In the rows, 128 means zero.
Rotation paths and how fast each direction turns (degrees a step):
Each turn is a multiple of 5 degrees from 10 to 175, or 0.
Each row of a path follows its step; steps can be skipped.
path 1
step 0: [122 126 125 125 134 119 125 126 137 115 124 120 133 133 119 136 128 141
 133 123 126 141 119 131 128 124 137 135 134]
step 1: [128 123 130 138 115 142 129 134 127 117 126 129 130 141 119 119 128 138
 133 130 130 126 128 138 138 127 133 127 121]
step 2: [135 136 120 127 124 139 126 130 141 123 120 129 130 125 126 120 122 120
 132 135 137 134 135 135 115 120 138 133 130]
step 3: [124 117 134 132 127 121 118 129 127 128 126 127 124 119 121 108 127 129
 136 139 132 135 129 120 131 127 133 128 136]
step 4: [131 129 123 125 121 121 120 125 121 116 132 126 116 125 138 123 127 123
 129 131 135 130 136 137 138 116 127 115 124]
step 5: [127 129 133 125 127 118 117 135 135 112 124 126 120 130 136 133 130 129
 129 115 141 131 128 124 125 132 129 139 139]
step 6: [115 124 125 137 119 128 119 123 125 119 124 125 129 134 125 132 135 141
 135 126 126 131 112 131 130 116 129 129 126]
step 7: [129 138 126 142 124 135 131 140 139 118 126 133 125 134 121 129 118 137
 132 123 130 128 138 137 127 118 128 128 121]
step 8: [120 136 133 130 125 132 128 129 132 124 122 124 129 128 130 115 123 129
 137 142 127 142 127 132 116 132 139 137 132]
step 9: [130 113 125 135 133 125 120 124 129 121 130 124 120 119 121 116 130 126
 133 136 120 128 138 138 135 122 137 124 128]
step 10: [142 130 132 113 121 122 128 128 127 109 129 127 126 125 133 128 124 132
 131 132 140 135 137 130 135 127 132 126 133]
step 11: [128 124 120 131 124 124 111 123 130 119 116 127 126 133 132 120 138 129
 127 121 141 127 118 128 131 134 133 134 135]
Directions:
[128 131 128 127 126 124 130 127 132 126 126 130 127 129 124 129 132 127
 128 128 127 132 128 124 124 133 128 124 130] => 135
[126 132 131 133 129 127 127 131 126 126 129 129 126 127 132 131 130 127
 131 126 125 128 126 125 125 124 124 129 127] => 45
[128 132 129 129 127 130 128 130 126 128 124 124 127 130 133 127 129 124
 125 127 132 127 129 130 125 132 131 130 127] => 120
[131 131 126 127 128 124 124 128 125 128 132 127 126 124 129 130 132 132
 124 127 131 127 126 129 131 129 128 128 132] => 60
[135 127 128 128 131 131 127 126 125 128 129 127 129 127 127 125 132 126
 132 130 130 131 132 126 127 128 125 130 127] => 55
path 2
step 0: [121 132 130 132 130 140 132 119 130 129 118 126 122 126 132 125 123 128
 121 136 133 136 136 137 117 136 127 116 136]
step 1: [124 122 121 125 128 137 137 130 126 132 116 130 122 139 127 131 118 130
 126 131 141 121 129 128 130 138 139 123 134]
step 2: [113 123 126 123 134 138 127 124 139 126 133 131 130 136 131 135 128 120
 125 130 137 136 136 131 128 139 137 120 129]
step 3: [126 124 121 122 129 127 137 130 138 132 127 122 128 129 134 142 128 129
 113 143 139 127 126 133 127 128 137 125 128]
step 4: [117 132 118 125 140 131 125 128 133 131 130 119 127 132 125 125 126 122
 122 146 137 126 134 127 130 136 126 137 129]
step 5: [121 134 122 121 133 125 123 122 141 143 119 134 124 122 135 129 125 128
 124 137 134 129 123 133 122 136 134 136 130]
step 6: [128 132 124 125 138 127 127 124 130 138 127 127 117 130 129 126 129 123
 134 140 140 123 141 127 119 125 135 122 139]
step 7: [132 122 120 124 121 134 121 123 134 133 129 129 115 127 132 126 127 121
 126 129 138 130 135 142 128 137 133 133 142]
step 8: [121 112 126 131 133 135 135 126 134 137 117 125 119 125 126 130 135 124
 123 133 133 138 138 130 122 127 130 126 135]
step 9: [128 123 120 119 128 133 129 133 129 139 121 126 122 136 127 130 120 119
 119 124 149 136 132 128 131 130 126 127 125]
step 10: [120 131 128 127 128 121 130 124 135 127 124 128 118 134 127 126 131 121
 115 135 136 144 134 125 125 137 138 126 124]
step 11: [123 136 124 127 126 128 136 129 123 134 120 123 123 125 133 133 119 123
 121 144 139 133 128 137 122 137 125 118 127]
Directions:
[125 127 129 125 123 130 126 125 129 131 127 126 129 124 127 131 131 129
 130 130 124 132 126 126 124 129 130 126 127] => 135
[129 131 129 129 128 128 128 124 124 128 127 132 126 128 130 125 126 130
 134 129 127 125 128 131 125 131 129 126 133] => 60
[129 127 132 130 131 126 131 127 134 125 125 132 129 124 131 127 130 131
 125 128 128 130 126 130 126 127 128 127 129] => 140
[130 126 128 130 125 126 127 127 130 128 124 127 123 131 129 128 127 125
 130 125 128 132 128 125 125 125 123 129 131] => 35
[129 128 125 126 130 125 128 125 125 123 128 127 127 124 129 129 128 129
 129 122 123 126 128 125 130 127 126 127 126] => 0
path 3
step 0: [116 129 121 119 137 132 117 139 125 125 121 127 133 125 131 135 132 124
 119 121 117 131 139 128 141 126 122 129 133]
step 1: [134 140 125 111 129 128 133 117 122 130 139 124 123 131 127 140 129 130
 126 136 122 133 131 125 119 122 128 116 126]
step 2: [129 139 139 124 137 133 124 130 121 125 124 123 132 118 121 128 136 129
 126 123 126 130 120 140 143 133 142 129 130]
step 3: [117 125 115 123 130 126 135 126 134 130 136 135 134 129 125 128 122 126
 129 131 127 139 125 135 127 133 136 107 133]
step 4: [135 125 130 128 133 136 138 122 121 127 122 118 138 133 115 126 120 135
 139 124 128 139 124 129 132 118 134 139 129]
step 5: [137 113 117 125 135 134 126 131 139 124 126 124 134 126 134 122 138 129
 127 122 129 132 125 132 134 132 119 115 137]
step 6: [131 118 126 123 120 138 128 118 117 112 131 134 130 128 125 138 129 126
 125 134 130 143 129 124 119 124 126 135 127]
step 7: [125 125 135 124 134 135 128 129 127 140 114 126 140 129 131 136 144 131
 116 126 138 128 132 128 136 125 123 123 126]
step 8: [124 126 137 114 123 127 137 133 121 117 132 130 127 128 126 140 120 129
 124 129 126 125 121 132 120 134 117 114 134]
step 9: [117 146 124 124 135 135 123 131 128 121 113 125 140 136 121 133 130 132
 129 126 122 131 124 127 130 128 129 133 120]
step 10: [130 126 117 107 131 124 141 126 126 133 128 126 124 129 126 128 136 119
 134 125 120 122 124 125 131 128 133 114 132]
step 11: [129 139 127 128 128 136 121 123 116 117 135 126 140 116 123 128 120 126
 130 122 119 133 131 128 136 120 132 131 138]
Directions:
[128 131 128 132 130 129 131 124 126 126 128 124 130 130 132 129 129 131
 127 131 129 127 125 126 131 127 129 131 124] => 145
[123 133 129 124 128 125 128 130 127 127 127 127 126 125 130 129 129 124
 130 128 128 127 128 127 128 124 124 127 124] => 40
[129 126 124 126 133 126 130 128 128 127 128 130 127 128 131 126 128 130
 128 130 132 125 133 127 130 132 128 123 125] => 155
path 4
step 0: [123 135 130 132 139 130 123 121 141 116 128 137 131 123 128 121 119 118
 130 132 120 130 132 132 123 125 124 134 135]
step 1: [134 132 124 110 137 126 130 136 134 128 137 126 126 126 134 117 128 117
 122 124 130 131 130 125 124 119 134 135 129]
step 2: [123 139 125 134 136 131 131 120 121 132 143 131 116 124 134 124 131 129
 129 132 124 139 123 128 127 121 128 141 127]
step 3: [130 127 126 121 134 129 131 118 125 144 138 130 131 131 130 122 123 137
 123 125 129 119 135 131 124 123 120 135 140]
step 4: [134 128 122 139 129 128 121 132 132 125 139 139 120 132 139 119 124 135
 128 138 128 118 136 128 126 128 120 130 123]
step 5: [134 136 120 133 130 142 128 130 136 131 137 123 128 118 128 125 119 120
 121 122 129 120 135 125 140 130 122 129 130]
step 6: [131 136 127 124 132 130 121 125 122 126 137 140 124 126 133 132 127 111
 124 124 123 126 126 134 124 124 114 119 121]
step 7: [131 130 129 125 123 136 122 117 120 126 131 127 130 125 134 117 136 119
 114 123 127 130 138 133 123 135 129 138 129]
step 8: [127 127 139 124 141 136 113 126 130 126 140 135 122 128 125 127 142 135
 124 128 131 130 136 130 134 124 128 127 129]
step 9: [127 129 125 131 142 137 129 135 117 128 125 129 129 119 138 114 129 134
 131 124 127 125 134 140 133 130 127 126 136]
step 10: [124 126 131 128 129 128 119 132 126 127 129 134 122 134 141 123 123 121
 123 132 134 129 125 125 143 121 117 129 143]
step 11: [127 138 125 123 132 144 128 126 134 123 126 142 128 131 127 120 115 124
 126 132 135 135 129 132 123 135 126 131 135]
Directions:
[130 129 128 125 127 133 133 131 128 131 126 125 133 129 129 125 126 129
 125 124 129 128 129 131 127 131 130 130 128] => 175
[130 123 128 129 127 130 131 130 124 126 130 130 128 130 128 129 126 134
 128 128 124 128 132 128 131 125 129 128 131] => 65
[125 129 122 127 132 128 127 128 129 128 126 128 126 132 130 127 126 131
 129 128 130 130 124 127 127 125 131 131 133] => 40
[130 134 127 130 129 129 129 130 125 124 126 131 128 131 127 127 129 131
 130 131 127 129 126 131 127 129 125 131 122] => 160
[127 125 130 125 126 129 124 123 130 128 126 128 128 132 127 128 125 129
 126 133 127 128 131 130 124 131 126 131 129] => 95
[129 131 132 128 124 128 129 129 128 127 128 126 121 130 126 127 128 127
 131 126 126 122 126 130 127 129 131 128 132] => 0
